One vector is turned by the same rotation once a step. Each row is the vector after some number of steps, and that number follows the row.
The counts run from 0 to 305.
+0.32 +2.12 +1.52 -4.66 +0.83 -2.03 -3.27 -0.56 -1.22 +0.75 +0.98 -0.86 -1.73 -0.62 +0.32 -0.86 +1.61 -0.58 +5.35 +1.08 +2.74 +0.74 -0.36 -0.68 +1.77 +1.49 +0.05 -1.01 +0.94 -1.72 -0.40 -0.18 +1.19 +1.42 +0.44 +2.01 -1.11
89
-0.87 +0.50 +0.16 -0.19 +1.82 +0.63 -2.89 -0.96 +2.80 +0.67 -1.29 -0.05 +2.17 +2.42 -2.34 -1.13 -0.27 -0.06 +2.46 +1.86 +1.48 -0.53 +0.34 +1.19 -0.20 -3.16 -0.02 +2.48 +1.28 -2.09 +0.52 +4.91 -0.82 -1.29 -1.07 +2.15 -0.81
86
+2.38 +1.49 +0.83 +2.40 -0.84 -1.81 -3.31 -2.88 -0.50 +1.92 -0.06 -0.31 -1.07 +0.02 -0.17 +2.92 -0.08 +2.27 -2.87 -0.79 +2.10 +3.76 +0.59 -0.82 +2.20 -3.73 -3.43 -1.62 -0.48 -0.78 -0.50 +0.08 +0.34 +0.84 -0.73 +0.94 -3.37
256
-1.58 -1.82 +0.81 +0.73 +0.83 -0.80 -1.50 -2.25 +2.54 -2.04 -0.94 -1.85 -3.38 -0.28 +1.37 +0.61 +1.54 +1.00 +0.70 -2.86 +1.23 -0.31 -0.74 -3.91 -1.86 -0.40 -0.51 +0.37 -0.40 -0.79 +1.49 -4.39 +1.89 +2.49 +2.15 +0.74 -0.11
283
-0.01 -0.16 +1.60 -3.03 -1.61 +0.86 -2.48 -1.27 +1.91 -0.44 -2.05 -1.16 -2.32 -2.89 -2.38 -0.45 -1.56 +3.71 +0.09 -1.32 +1.17 +0.21 -1.11 -0.43 -2.01 +0.68 -2.74 +1.39 -0.75 -2.42 -1.23 +0.40 +2.07 -0.13 +1.72 -2.53 +1.39
70
-0.15 +1.82 +1.02 -0.89 +2.65 -2.87 +0.74 -1.12 -0.70 -1.96 +1.25 +0.15 +2.65 +0.08 +1.83 +1.13 +0.71 -2.07 +1.84 +0.02 -3.83 +1.23 -1.42 -2.12 -0.21 -3.26 -1.52 -1.02 +0.97 +1.37 +1.38 -0.02 -0.53 -0.50 +0.43 +2.46 -3.71
8
+1.23 -2.96 +2.61 -1.97 -1.13 -0.15 -4.70 +1.72 -1.22 -1.44 -1.52 +0.21 +0.19 -1.22 -0.25 -0.19 -2.07 -0.45 +0.10 -2.97 +4.73 +0.43 +0.20 -1.08 -0.59 +0.29 +1.20 -0.19 -1.04 -0.31 +1.06 +0.51 +2.35 +0.66 +0.53 -1.79 +0.35
115
+1.14 +0.86 +1.91 -0.98 +0.20 -3.18 -2.92 -4.55 -0.24 +0.57 -0.58 +0.64 -1.28 -1.68 -2.33 -1.02 +0.65 -0.55 -1.27 +1.48 +1.17 +1.87 +0.06 +1.87 +0.83 -2.11 -3.24 -1.09 +2.71 -1.19 -2.48 +2.29 -0.31 +0.81 +0.83 +0.04 +1.35
210
-2.35 -1.11 +1.78 -1.62 +1.16 +2.68 -0.33 +3.00 -0.04 -1.86 -0.24 -2.76 +3.11 -2.46 -0.25 +1.17 -2.66 +0.00 +0.43 -2.57 +0.58 -2.11 -1.76 -0.42 -2.87 -0.90 +0.43 +1.39 -1.55 +1.74 +1.44 +0.10 +0.69 -0.62 +1.50 -0.92 -0.13
149
-0.67 -0.85 +3.63 -2.27 +0.37 -1.24 -2.41 +2.53 +0.52 -0.86 -0.87 -0.82 -0.77 -1.09 -0.83 +2.13 +1.13 -3.17 +0.99 -0.14 -2.38 -1.20 -0.97 -1.50 +1.68 -2.13 +2.35 +1.66 +0.43 +1.15 -0.18 -0.75 +0.74 +3.09 -1.94 -2.00 -2.44
0
-4.64 +0.86 +1.69 -1.69 -1.20 +1.17 -1.27 -0.71 +0.38 -1.23 +0.20 -1.66 -0.32 -0.95 +2.18 +1.11 +0.26 -1.07 +0.29 -0.88 -0.74 +0.00 -3.89 -1.83 -3.00 -0.18 +2.74 -0.24 +1.42 +0.65 -1.31 -1.50 +0.34 +4.15 -0.73 -1.27 -1.95
137
-2.38 -0.34 -1.08 +0.01 -1.49 +1.79 -1.25 -0.05 +1.12 -3.83 +0.11 -2.26 +1.66 +0.06 -0.28 +0.89 -3.04 -0.85 +0.62 -0.23 +4.33 -0.74 +0.35 -1.13 +0.22 -1.30 +0.12 -2.85 +1.31 +2.53 +3.24 -1.07 -0.38 +2.60 +0.60 +2.22 +0.83
21
-2.07 -1.82 -0.35 -1.33 -1.51 -2.21 +1.55 -1.92 +1.57 -3.56 +2.54 -1.34 +0.13 -2.02 -2.69 -0.18 -1.17 -0.86 +3.17 -1.45 -0.14 -2.20 -2.19 +0.41 +0.70 -1.25 -0.95 -1.48 +2.39 +0.08 +2.34 -1.18 -0.33 -2.49 +2.61 +0.93 +2.67
66
-2.29 +1.72 -1.53 +1.01 -0.24 +0.71 -0.03 -2.47 +2.50 -1.93 +2.93 -3.46 +2.04 -0.29 +0.94 +0.74 -0.51 -0.16 -0.07 -0.56 +1.25 -1.19 -2.22 -0.26 -0.54 -0.88 -1.12 -0.24 +1.98 +2.02 +2.35 +0.10 -1.61 -2.88 +1.99 +3.00 +1.17
280
+0.19 +0.78 +1.68 -0.65 -2.61 +0.64 -4.79 -3.65 +0.81 -2.15 -0.15 +0.98 -2.62 -2.25 -2.53 -0.90 -1.68 +0.09 -1.58 +0.53 +2.11 +2.56 +0.48 +0.20 +0.52 +0.40 -0.72 +0.20 +1.98 -0.55 -1.92 +2.39 +1.03 -0.76 +0.22 -0.45 +0.26
209
-1.12 -2.45 +0.61 -1.08 +0.93 +0.39 -3.48 -1.89 +4.08 +1.86 +0.40 -1.81 -0.98 +0.27 +1.40 -1.15 +2.09 -1.96 +2.13 -1.06 +1.65 -2.48 -1.53 -2.11 +0.81 -1.29 +0.50 +0.81 -0.83 -3.52 +0.21 -0.01 +0.88 -0.78 +2.01 +1.32 +0.94
179
+2.09 -1.59 -0.89 +2.06 -1.16 -1.45 -1.43 -1.07 +2.71 -0.74 +1.11 -1.88 -1.48 -0.76 -0.64 +2.37 +0.48 +0.22 -0.88 +2.35 +2.07 -1.38 +0.31 +0.69 +2.34 -4.47 -4.06 +1.83 +0.67 -0.58 +2.46 -0.15 +0.76 -0.04 +0.45 +1.17 -0.61
30
-0.46 +1.23 +1.86 -3.80 +2.15 -1.83 -1.21 +0.43 -1.81 +0.34 -0.52 -0.86 +0.61 +0.77 -2.19 -1.06 +3.36 -0.36 +4.80 +1.43 +0.43 +0.47 -1.02 +0.65 -1.18 -0.72 +1.47 -1.15 +0.29 -0.75 -1.91 -0.03 +0.19 +3.86 -0.57 +0.62 -1.14
90
-2.96 -0.09 +0.47 +1.73 +0.56 -0.01 +0.42 -2.89 +0.82 +0.91 +1.18 -0.48 -0.43 +0.62 -2.05 +3.87 +3.21 -3.05 -0.55 -0.76 +0.19 +0.56 -2.10 +1.97 +2.33 -2.61 +0.22 +1.67 +2.13 +0.27 +0.38 +0.93 -2.15 -0.63 -1.20 +2.69 -0.21
177
+2.88 +4.44 +0.82 -1.03 +1.00 -1.12 -1.05 -2.05 +0.45 -1.88 -1.55 -2.07 -1.00 +1.43 +1.21 +2.43 +2.85 +1.71 -1.41 +0.16 +1.83 +1.65 -2.24 -0.96 -0.85 +0.67 +2.06 +0.38 +1.67 -0.48 +1.21 +2.76 -1.34 +0.27 -1.23 +1.14 +2.72
95
-2.33 +0.99 +2.28 -1.26 +2.23 +1.12 -0.41 -3.08 -0.68 +2.39 +0.37 -1.34 +1.20 +0.10 -3.77 -0.69 +1.01 +1.36 +2.30 +2.20 +2.22 -1.81 +0.91 +2.52 -0.11 -3.17 -1.19 -1.89 -1.83 -0.08 -0.96 -1.04 -1.72 +2.24 -1.05 +1.36 -0.55
304
-0.57 -0.20 -0.15 -1.30 +2.28 -1.38 +0.54 +0.37 -1.38 -2.07 +0.59 -2.79 +0.03 -4.13 -2.23 +0.58 +0.17 -0.43 +0.46 -1.86 -2.22 -0.84 -2.60 +0.40 -1.55 -0.84 -3.84 +0.68 -0.49 +1.10 -1.64 -2.03 +2.24 +1.31 +2.65 -0.89 -0.11
285
-0.93 -1.71 +2.37 +1.46 -2.15 +1.47 -0.57 -4.53 +1.84 +0.79 +1.06 -2.25 -2.41 +0.94 -0.61 +2.55 -1.73 +0.85 +0.97 +1.14 +3.01 -3.12 +0.36 +0.53 +0.87 -2.47 +1.68 -0.67 -0.27 -0.47 +2.27 -1.86 -0.69 -0.81 -1.84 +1.95 -0.24
167
+1.48 +1.63 +2.82 -2.14 +1.30 +1.41 -0.51 -1.96 +0.01 -0.39 +0.28 -1.62 -0.69 -2.36 +2.23 +2.68 +0.91 -0.42 +0.59 -1.82 -0.57 -0.97 -3.58 +0.09 -0.48 +1.38 +0.09 +3.16 +0.78 -1.53 +0.74 +1.63 +0.33 -5.32 +0.57 +0.71 +1.34
186
+2.08 -0.44 +0.17 +1.04 -0.58 -1.08 -2.08 -4.66 -1.38 +1.94 +1.71 -0.77 -1.46 -0.11 -0.58 +0.90 -1.36 +1.62 +1.78 -1.75 +2.75 +2.00 -0.89 +1.53 +1.00 -1.08 -0.70 -1.46 -1.12 -3.65 -0.51 -0.46 +0.63 -3.34 -0.95 +2.37 -1.16
302
+1.05 -2.00 +1.47 +0.61 +0.81 -1.47 -0.06 +1.40 -1.46 -0.08 -0.39 -3.10 +0.24 -2.16 +2.30 +1.77 +0.55 -2.56 -0.48 -0.55 -3.23 +0.52 -4.01 +0.15 -1.43 -2.72 -0.34 +3.92 +1.72 +1.60 -0.09 +2.53 +1.15 +0.98 -0.45 -0.03 -0.76
139
+2.50 -1.57 +0.15 +0.00 +2.71 -4.15 -1.00 -0.06 +0.42 -2.04 -2.00 -1.10 -0.71 +1.23 +1.81 -1.98 +0.41 +1.55 +2.90 -0.05 +0.36 +1.16 +0.31 -2.75 -3.54 -3.13 -0.51 -0.76 +0.30 +0.73 +1.10 -0.48 +2.34 +3.66 +0.41 +2.39 +0.17
237
-0.54 +0.36 +3.15 -3.04 +2.57 -3.86 +0.67 +1.60 +1.59 +0.32 -1.31 -3.25 +0.49 -0.21 +0.94 -0.05 +0.35 +1.30 +1.99 +1.12 -0.78 +0.86 -0.57 -0.77 -0.99 -1.85 -1.53 -1.62 +2.27 +2.78 +0.23 +0.23 -1.46 +2.23 +0.80 +1.27 +2.74
101
+3.26 +5.08 +1.00 -0.85 +2.48 -2.02 -0.03 +0.13 -1.17 -3.46 +0.78 -0.75 +1.32 +0.50 -0.11 +1.05 +1.25 +0.81 -0.09 +2.45 -1.05 -0.04 -0.64 +0.27 -1.22 -2.39 -0.32 +1.63 +1.49 +1.87 +3.00 +2.73 -0.13 -2.31 -0.40 +2.26 -1.33
233
+0.22 -0.19 +4.16 +0.10 +1.80 -1.03 -0.66 +0.64 -2.97 +1.39 -2.97 -0.31 -0.30 +0.39 +2.59 +2.05 -0.57 +0.89 +1.26 -2.62 +0.11 +3.58 -1.02 -0.71 -2.79 -0.22 +3.62 +0.27 +0.44 +2.19 -0.02 +1.85 -0.49 +2.20 -3.83 +1.44 -0.10
230
-0.08 -1.61 +2.39 -0.79 -1.44 +1.52 -1.22 -0.32 -0.04 +2.12 +0.28 -3.30 -1.62 -4.28 +0.26 +3.42 -4.36 +0.24 -0.06 -1.80 +0.63 +1.65 -3.01 +0.35 +2.57 -0.79 -0.57 +0.61 -0.44 -0.93 -1.64 +0.15 -0.10 +0.17 -1.69 -0.78 -0.45
36
+0.60 -0.17 +3.67 -0.82 -1.13 -0.37 -3.70 -0.24 -1.86 +0.80 -1.11 +1.98 -1.81 +0.32 -0.86 +1.33 +2.21 +0.73 -1.01 -2.31 +0.77 +2.01 -1.38 -0.40 -1.39 +0.22 +2.60 +2.02 +0.21 -1.94 -1.61 +0.47 +1.88 +0.08 -2.79 -1.82 -2.63
219
+2.23 +3.02 +0.66 +1.53 +2.05 +0.59 -1.55 -4.83 -2.68 +0.71 -0.31 -0.73 -0.85 -0.68 +0.75 +1.60 +0.39 -3.26 -0.58 +1.32 -0.91 +1.32 -1.53 +0.28 +0.32 -3.08 +0.54 -0.12 +0.32 +0.27 -1.34 +1.35 +0.26 +1.54 -2.55 +1.08 -4.67
267
+2.49 +0.99 -0.33 -0.92 +1.92 +0.39 -0.61 +2.52 +0.93 -3.62 -2.77 -2.37 +1.20 +0.05 +1.19 +0.84 +0.51 +2.32 +0.74 -1.87 +0.03 -1.07 -0.73 -2.80 -2.84 -1.89 +0.79 +0.74 -2.39 +0.43 +2.73 +0.14 +1.77 +2.78 -0.53 -0.26 -0.85
12
-2.11 +3.03 +0.84 -0.32 -0.61 -1.21 -1.12 -0.11 -0.74 -1.75 +0.61 -2.43 -1.29 +0.11 -0.47 +2.44 +2.23 +1.02 +0.97 -0.36 -0.30 +0.87 -2.41 -1.93 -0.47 -0.44 +0.69 -0.35 +1.71 +0.51 -1.01 -3.19 -0.20 +5.89 -2.49 -0.22 -2.97
136
-0.11 +0.50 +1.74 -0.30 +3.36 -1.90 +1.30 -0.99 -0.39 -1.25 -0.77 -0.52 -1.86 -1.03 -0.07 +2.29 -0.13 +3.06 +5.65 -0.83 -0.98 +1.69 +1.20 -1.43 -0.30 -0.30 -2.74 +1.03 -0.27 -0.10 +0.54 -2.31 +0.96 +0.58 -0.82 +2.80 -1.27
192
-1.77 +0.25 +2.80 +1.58 -0.48 -0.25 -1.00 -4.64 -0.51 -0.77 +0.59 -1.67 -3.19 -1.10 +0.72 +0.80 -0.51 +2.76 -0.04 -1.14 +3.42 +1.49 +1.51 +2.27 -3.47 +1.36 -0.81 +1.39 +1.64 +1.98 -0.73 -1.16 +0.11 -1.30 +0.30 +3.33 +1.23
62
-0.06 -1.70 +3.16 -2.63 +0.89 +0.47 +0.88 +1.29 +0.26 +0.48 -0.46 -1.33 +0.51 -3.54 -1.66 +3.14 -3.32 +2.01 +3.52 +0.43 +0.41 -0.77 -0.12 +1.29 +1.60 -2.05 -4.14 +0.77 -0.78 -0.79 +0.25 -0.18 +1.33 -1.14 +0.11 +0.29 -0.92
296
-2.23 -0.01 +1.42 +0.45 +1.15 +3.17 +0.62 -0.21 -0.54 -1.44 -1.34 -1.04 -0.14 -1.51 -1.15 +4.02 -1.32 -0.15 +3.22 -1.60 -2.13 -0.30 -1.78 -0.10 +0.20 -0.65 +1.62 +2.75 -1.16 -0.08 +1.00 -0.89 +0.04 +0.41 -3.60 +0.56 -3.92
46
+0.26 +0.30 -1.53 +1.30 -1.14 -1.29 +1.05 -0.81 -0.37 -4.46 +1.47 -2.09 +1.85 +0.45 -1.29 +2.13 -2.35 +0.95 +1.31 -0.90 +1.09 -1.23 -0.67 -0.98 -0.14 -2.71 +1.24 -2.71 +0.61 +2.38 +4.21 -2.38 -0.51 +0.14 -0.80 +1.88 -1.16
20
+0.51 -0.81 -0.83 -0.91 +3.28 -1.17 -2.12 +0.19 +3.12 +1.46 +0.69 -2.74 +0.56 -0.48 -1.82 -1.29 +3.52 +0.08 +3.78 -1.52 -0.80 -1.35 -1.81 -0.79 +0.88 -1.92 -1.88 +2.29 -1.93 -3.40 -0.63 -0.71 +1.59 +0.13 +2.07 +0.56 -0.58
180
